[-0.37 -6.32 -0.37 -0.37] = Z_939
[2.51 3.19 3.19 3.19] = Z_158
[ 0.58  0.77  6.99 -5.78] = Z_629
[-7.88  1.41 -5.15 -6.30] = Z_396
[ 0.58 -5.61  0.58  0.58] = Z_531
[-4.76 -2.79 -4.76 -4.76] = Z_650
[-3.49 -8.85 -3.15  0.99] = Z_336
[ 0.74  0.01 -0.77 -6.53] = Z_141
[-4.76 -2.79 -1.11  1.07] = Z_515
[ 5.39 -7.91 -2.61 -0.65] = Z_181
[ 7.18 -6.10 -0.90 -4.84] = Z_795
[-2.01 -2.01 -5.16 -2.01] = Z_555
again Z_531:  => [0.58]
again Z_939:  => [-0.37]
again Z_650:  => [-4.76]
again Z_158:  => [3.19]
again Z_555:  => [-2.01]
asked: [ 5.39 -7.91 -2.61 -0.65] => Z_181
asked: [ 0.74  0.01 -0.77 -6.53] => Z_141

[ 0.39  1.56  1.03 -0.72  1.10] -> Z_517
[ 0.13 -4.36  3.32  2.59 -0.80] -> Z_551
[0.50 0.16 2.31 2.78 4.81] -> Z_330
[-4.92 -4.76  2.19  2.19  2.19] -> Z_116
[ 5.71 -0.72  5.01 -6.99 -5.97] -> Z_411
[ 2.04 -3.93  5.75  1.16 -1.69] -> Z_505
[0.63 0.63 0.63 0.63 2.58] -> Z_298
[4.90 2.51 2.25 3.07 4.90] -> Z_16
[ 3.05 -1.32  2.66 -3.94 -3.53] -> Z_288
[-2.59 -5.04  0.50  1.29 -3.48] -> Z_10
[ 5.62 -0.36  4.07 -5.36 -5.42] -> Z_255
[ 2.83 -1.32  3.44 -5.57 -3.57] -> Z_129
again Z_298:  => [0.63]
again Z_16:  => [4.90]
again Z_116:  => [2.19]
asked: [4.90 2.51 2.25 3.07 4.90] => Z_16

[ 5.41 -3.14  3.47  5.77  6.46  0.53  7.26  4.32  8.96  7.35  7.28  6.34
  7.31 -2.28  4.58  5.18  7.09  3.52  6.12  8.75]  Z_648
[ 3.61  2.13  0.34  2.41  1.20 -3.32 -0.74  3.98 -2.38  1.42  2.13  1.99
 -4.09 -2.81  1.63  3.90 -4.84 -0.69  0.93  0.40]  Z_138
[ 0.51  0.75  1.48  0.14 -1.09 -1.26  0.12  1.96 -3.87 -1.50  1.01 -0.93
  0.31  0.31 -0.16  0.31 -2.86 -0.16 -0.22 -2.38]  Z_639
[ 0.45  2.62 -1.66  0.28  0.19  2.25  0.40 -1.50 -0.53 -3.56 -2.64 -4.33
 -1.14 -0.35  0.12 -1.72  0.41  3.25 -0.25 -2.00]  Z_856
[ 2.80  3.37  1.61 -1.33  4.03  0.73  0.20  2.24 -0.17  2.38  6.76  3.52
  0.80 -1.70  0.50  6.15 -0.96  3.14  0.74  2.27]  Z_602
[ 1.45  0.07 -0.93  1.46 -2.62  1.48 -1.61  0.81 -3.23 -2.84 -2.65 -4.11
 -3.65  0.03  2.39 -1.44 -3.49 -0.20  0.23 -4.72]  Z_100
again Z_138:  => [2.13]
asked: [ 0.45  2.62 -1.66  0.28  0.19  2.25  0.40 -1.50 -0.53 -3.56 -2.64 -4.33
 -1.14 -0.35  0.12 -1.72  0.41  3.25 -0.25 -2.00] => Z_856

